Rotation paths and how fast each direction turns (degrees per step):
Each turn is a multiple of 5 degrees from 10 to 175, or 0.
Rotation 1:
[ 20 -11 -14  23  -7 -15   7  30  -4  12  10   1   8 -18]
[-15   3   4  -8  22 -30  29  14  11  -6   9 -10   9 -13]
[ -9 -10  24  15   5   1   6  22   0  35   5  -5  16   6]
[ -4 -10 -25  11  11 -23  10  28 -21   4  -3 -16  -5   7]
[-17  16  17   3   1  -8  37  20 -11   2 -10  11   2  -7]
[-20 -16  19  29  19  -4  -6  16  -1   6   2   1 -18  13]
[ -8  20   0   2   4  -9 -11  37 -26 -13 -10  -9   4   8]
[-19   6  -2  24  -4  -3   6  24   5  -5  -5  31  -7 -24]
[-14 -17  27   6  17 -11 -12  21   3 -29  10  -6   4  -3]
[ -7  19  -5  18 -12   3 -14  38  10   3   9 -10  20  -2]
[-26 -23 -21  -1   3 -12   4  19   2  -8   3   9  12 -26]
[ -2 -11  28  11  -9   1  24  21   4 -13  20 -15  18  -4]
[-31   2 -19  14   3  -4   2  18  14  14  16 -23   3  10]
[-26 -17  -2 -11 -10   4  16  21 -32   5  -3   0  14  -7]
[-11  -5   5  30 -10   3  30  13  -5 -10  19  -4 -21   3]
[-44  15  10  -9  12  -1  -4  11  -9  -5   9 -15  -7  12]
[-14  -2   3  17 -19  18 -14  24 -30   8   4  13  -6  -8]
[-13   4  -8   8   1 -12   3  12 -11 -37  20   1 -23 -14]
[-25  20  29  -1  -4  11 -11  13   8  -4  19   5   8 -13]
[-10 -19 -15  13  -3   1 -33  18  -9   1  26  -3  -2 -13]
[  0  13  -6 -14 -14  -9  14  18 -10 -20  25  -7  13 -27]
[-22  -8  11   9  -1   3  10   0  22  17  35   1   1 -19]
[ -6 -16   1 -12   5  -5  -9  13 -22   8  28 -30  10   2]
[ -4  17 -16   5 -20   0  26  14 -16  19  20  -3  -3 -16]
[-27 -15  14  -4  18 -11  18  -8 -12   5  22   2 -20 -10]
[  1  16  25   5  -2   6  -5  17 -28  16  21 -18 -10  13]
Directions:
[-15   6  -1  -7   2   1   1  -4   7   9  -5   9   4  -6]
130
[ -3   3   1  11  -4 -10  -3 -14  -7  -2   0   1  11   1]
0
Rotation 2:
[-21  12  21   1  -8  -1  -2  -3  11  29  15  19 -18 -17]
[  3   7  17 -31  -7  18 -12  -8  21  13   5  25   3  -9]
[-23  20  -2 -14  -5  -5   0 -18   5  18  20  26 -17  -3]
[-13  13  20 -31  -9   2  -1  13   8  10  -2  28   2 -18]
[-18  10  16   3  -8   8  -6 -11  18  30  15  18 -15 -14]
[  2   9  13 -37  -2  11  -9 -11  15   9  11  28   1  -4]
[-28  21  -2 -10 -11  -8   3 -11   5  19  10  27 -14  -9]
[ -7   8  29 -27  -7   3  -5  14   9  15   3  24  -2 -19]
[-15  12   8   0 -10  12  -8 -21  22  28  14  20 -13 -10]
[ -2  14  12 -41   1   2  -6  -7   8   6  13  30  -2  -4]
[-32  20   1  -7 -15  -3   3  -5   7  20   3  25 -11 -16]
[ -1   5  34 -23  -2   7  -6   8  13  17  10  21  -5 -16]
[-16  14   0  -7 -12  13  -8 -26  21  24  10  23  -9  -5]
[ -7  15  14 -39   1  -6  -1  -1   1   8  15  30  -7  -6]
[-29  16   7  -3 -19   4   0   0  12  23  -1  23  -9 -20]
[  3   4  31 -23   2   7 -10  -1  15  20  19  21  -8 -10]
[-18  18  -8 -15 -13  11  -7 -24  17  17   5  26  -5  -6]
[-12  16  19 -31   1 -11   1   6  -1  11  15  27 -11 -10]
[-22  11  13  -3 -19  12  -5  -1  19  23  -4  21  -5 -21]
[  2   7  24 -24   4   4 -10 -11  14  19  25  20 -11  -3]
[-21  19  -8 -23 -15   6  -3 -16  13  12  -1  29  -1  -9]
[-15  12  25 -22  -1 -10   1   9   0  18  18  24 -14 -14]
[-14  10  13  -7 -17  20  -8  -7  25  23  -3  22  -1 -19]
[ -3  12  13 -24   4   0  -8 -17   9  17  27  24 -15   0]
[-23  20  -4 -25 -16   5  -1  -6  10  10  -7  31   0 -12]
[-15  10  29 -12  -1  -7  -1   6   5  24  20  20 -17 -16]
Directions:
[  5   3 -12  -9   3   1  -2 -15   0  -5   5   3   1  10]
100
[  4  -1  -1 -10  -5   9  -2   5   4  -6 -13   4  12  -3]
175
Rotation 3:
[  2   3 -20  -5   7   8  -7  27 -10 -12  32   3 -15 -12]
[-17   0 -10 -12   5  -1 -22   6   1  -8  39  -6 -17 -13]
[-11  -6  10 -18   3  -3 -16  22   4 -17  27 -23 -12   0]
[  6  -8  -8 -16  -2   4 -15  28   6 -32  15 -13   3 -12]
[ -2  -9 -14  -7   8  12 -31  -1   9 -29  19 -11   7 -10]
[ -4 -11   3   3  20  20 -26   7  -2 -21  19 -21   2  11]
[ 11  -4  -9   7  19  22 -10  28 -12 -22  18  -7  -2   4]
[ -2   0 -24   5  17  17 -17  11 -10 -13  32   7 -10 -10]
[-15   0  -2  -2  16   7 -18  10  -7  -2  38  -8 -21   2]
[ -5  -1   3 -13   4   0  -6  35  -4 -13  31 -13 -17  -3]
[ -3  -2 -16 -17  -5  -2 -17  21   5 -23  28  -5  -5 -21]
[-13  -7  -2 -15   5   2 -30   0  10 -23  24 -18  -2  -6]
[  1 -12   8  -9  12  13 -21  20   3 -29  13 -25   4   7]
[ 13  -7 -16   1  13  21 -18  19  -3 -32  14  -5   7  -6]
[ -3  -5 -17   7  23  21 -26  -2  -5 -16  27  -3  -4  -2]
[ -6  -3   1   5  23  16 -14  18 -14  -7  32 -11 -15  12]
[  2   2 -12  -4   9   9  -4  36 -12 -11  31  -1 -16  -8]
[-10   2 -17 -13   2  -1 -19  12   0 -10  36  -1 -15 -19]
[-16  -5   7 -17   3  -3 -22  12   5 -15  30 -21 -12  -2]
[  4  -7   1 -17   1   4 -15  30   5 -30  15 -20   2  -4]
[  4  -8 -17  -8   6  12 -27   8   7 -34  17  -7   9 -13]
[ -5  -9  -2   3  20  18 -31  -2   1 -22  22 -15   1   6]
[  6  -5  -1   7  22  23 -12  25 -11 -18  20 -13  -4  12]
[  5   1 -23   3  14  17 -12  21 -13 -15  28   5  -9  -9]
[-14   2 -11  -3  14   5 -19   6  -7  -3  40  -2 -19  -6]
[-10  -1   7 -13   7   0 -11  27  -5  -9  32 -17 -19   0]
Directions:
[  1 -10   2  -9   5  12   1   2   8  13  -3   3  -1  -6]
0
[ -1   5  -4   8   7   4   6   3 -10  11   8   8  -9   2]
45
Rotation 4:
[  5 -14  -7  19 -21 -13  22  11 -11 -14   6  18 -21  10]
[ -3 -18   1  21   1 -10  14  12  -8 -26  -8   8 -12 -30]
[-16  -5  -8  13  12  -2  14  20   2 -27  -4   5 -28  10]
[  6 -18 -12  10 -16 -20   5  27   2 -16  -7  23 -11   1]
[ -1   4   6  21  -3 -19  17   0 -11 -29   0  18 -19 -11]
[ -7 -26  -9  19  -4   3  23  17  -8 -15   3  -1 -25  -2]
[-10 -12  -7  10   7 -14  -1  27   7 -28 -16  14 -12 -13]
[ -3   4  -5  14  -8 -16  14  13  -4 -24   2  21 -25  19]
[  7 -24  -4  20 -18 -14  16  13 -10 -14  -1  15 -12 -16]
[-15  -5   0  18  14  -3  14  11  -3 -31  -5   4 -23 -14]
[ -6 -19 -15  10  -5  -7   9  30   5 -16  -4  12 -21  16]
[  5  -3   2  14 -12 -26   3  14  -1 -26  -8  26 -10 -12]
[ -5  -7   0  22  -4  -5  27   2 -13 -22   7   8 -27   1]
[ -7 -29 -11  13   1  -5  10  26   1 -17 -10   4 -15 -15]
[-10   6  -2  11   8 -17   3  19   5 -32  -8  19 -20   5]
[  6 -15  -8  17 -22 -15  18  14  -8 -12   3  19 -19   9]
[ -3 -13   4  21   0 -13  14   9  -9 -26  -6   9 -14 -28]
[-16 -11  -9  15  10   2  17  20   2 -24  -2   4 -29  10]
[  3 -18 -11   8 -12 -20   0  29   5 -18 -10  22 -10   0]
[  0   6   6  19  -4 -19  15   1 -10 -30   1  21 -22  -4]
[ -3 -28 -10  20  -8   1  25  14 -10 -13   2   1 -21  -5]
[-11  -9  -5  11  11 -13   1  25   7 -30 -14  11 -14 -15]
[ -4  -1  -8  13  -8 -14  13  16  -1 -23   1  21 -25  22]
[  7 -22  -2  19 -19 -18  14  13 -10 -16  -3  18 -11 -17]
[-14  -4   1  21  12  -2  18   8  -7 -31  -2   3 -25 -12]
[ -6 -22 -16  10  -4  -5   9  32   5 -15  -5   8 -20  10]
Directions:
[  3 -13  -8   0 -10   5   5   5  -1  10   4  -3  -2  10]
145
[  7   8   0  -3 -10 -11  -5   0   2   0   0  12   3  10]
95
Rotation 5:
[ 17 -14  15   9   6  -3 -27  -7  15  12  19  -1   7 -26]
[ -1  -5   5  21  -9 -14  -9 -14 -25 -16 -14 -17  27  12]
[  9 -17  10  18  37  12   3  -7  -6   2  22  16   4  -1]
[ -7 -21  -4   6  -8  -9 -10  14  -9   4  -2 -19  31 -29]
[ -9   0  -6  27  13  30  -7  -7 -22   3   5  -6   5  25]
[ 10 -20   6   9  10  12  -2  25 -12  -7  -3  10  -4 -38]
[-24  -6   1   8  -9  17 -24   3   1 -16   9 -34   6   5]
[ 17  -9  16  29  -6  21 -12 -13 -13   7  -8  15 -19  -8]
[  6 -11  13   3   9  -8 -21  12   6 -41  -3 -13  12 -11]
[ -5 -12  21  21  -9   2 -11 -30  -9  10  28 -13  -3   5]
[ 19 -17   4  22  12  -3 -10  -8   1  -6 -29  13  25 -11]
[ -2  -2   9   8  19 -10 -11   9 -21  -8  36 -18  15   5]
[ -9 -30  -5  21  -5  17  15 -19  -8  12  -4   2  15 -19]
[  0   1  -9  16  25  10 -33  26  -8   3  -8  -8  14   3]
[ -1 -12  12  10 -17  20  13   9 -35 -10  19  -7  -2 -13]
[-16 -16  -9  17  14  23 -23  -7  19 -10 -13  -6  -7 -16]
[ 15  -2  28  14 -16   2 -28  20 -20   3   3 -11  -5   4]
[  5  -9   6  16   0  18   4 -28   1 -39   5   1   5 -13]
[ -3 -19  18  18  17 -23 -33  -4   4  12   3 -10  -6 -10]
[ 18 -11  18  13 -14   9   1  -8 -13 -12   2  -4  38  12]
[  0  -4 -13  22  36  -5 -10 -17 -11  -7  15   3   2 -21]
[-14 -35  16   9  -2  -5   0  20 -14  12  -5 -14  22   0]
[  9   9 -17  19   8  38 -12  -6 -10   0  15   0  20  -5]
[-13 -17   2  18  11  -6  -5  18 -29 -10 -14  -7 -17 -22]
[ -8 -18  16   5  -5  38 -12   8  14  -8  14 -13   8   9]
[ 15   7  -3  23 -12   4 -27 -11 -16  -2  -6  -2 -12 -29]
Directions:
[  9  -1  -4   1   1  11   5  -8   8   2   2  12   1 -11]
145
[-12 -11   1  -4  -3  -1   1  -3  12   7   6  -7  -1  -6]
120
[  7  -2   6   1   4 -15   1 -12   3   0   3   2  10   4]
40
Rotation 6:
[-15   8  -6   1   0  -7  17   2 -39  15  -9  12   3 -15]
[ -7   1  -5  12  13 -13   1  -9 -36  -5  19 -10 -24   2]
[-20 -14 -17  14  35  -6  18 -10  -6  -6   8   3   7  -5]
[ -6   2  -5  12  10   3  12  -6 -31  25   0  27   7  -8]
[-13  13   0   5   4 -15   3 -22 -36 -14   7   7 -17  -2]
[-25 -17   3   5  29 -12  20  -2 -14  -5   4 -10  -3 -15]
[ -2 -10  -3  15  25  13   5  -5 -25  23  14  21  -3  -4]
[-13   5  -5   5   6 -11   1 -27 -24 -14   2  31  -4   2]
[-28  -4  17   2  14 -22  18  -7 -21   5  -6  -3  -6 -19]
[ -6  -6   7   9  30  14   3  -2 -24  10  17   5 -23  -6]
[-16 -16 -10   5  21  -2   1 -17 -12 -15   4  34  -3   3]
[-21  -4  15   8   5 -25  10 -13 -16  21  -9  19  -3 -12]
[-14  15  16   5  23   6   2 -10 -21   2   8   1 -33  -8]
[-21 -23  -6  -6  29   2   5   3 -10 -18   2  21 -13  -4]
[ -9 -19   6  15  10 -19   1  -4 -11  26  -1  31  -9  -2]
[-17  26  10  12  16  -5   0 -22  -7   0  -1  16 -27  -3]
[-31  -7   3 -12  20   0  13  11 -13 -12 -10  11 -19 -15]
[ -5 -24   2  10  15 -10  -6  10 -17  19   7  19 -27   3]
[-15  11  -7  19  20 -13  -1 -21   8  -1   0  26 -19   7]
[-30  10   3  -7  13  -5  18   9  -7   6 -20  19 -12 -18]
[ -9  -5   1   1   8  -5  -5  15 -27   9   4   8 -41   2]
[-17 -11 -17  16  26 -19  -1  -6   9 -10   4  14 -23   9]
[-21   7  -7  11  17  -7  15   7   2  24 -19  25  -4  -9]
[-11  21  -6   0   0  -5  -2   6 -28   3  -5  15 -34   1]
[-23 -11 -17   5  21 -24   7   7  -5 -18  -1  -3 -26   2]
[-11  -7 -15  21  25  -6  11  13   1  31  -3  14 -10  -2]
Directions:
[-3 -9  4 -2 -2 -4  7 10 -1 14 -6 -1  8 -8]
130
[  3 -16  -4   2  10   4  -2   8   2  -2   9  -6  -4   3]
95
[ -1  -6  -7  -1 -10   5  12 -10   4   3   3   0 -11  -5]
0
[ -4  -3  11  -5   1   0  -6   4  12   1  -5  10 -13   0]
10
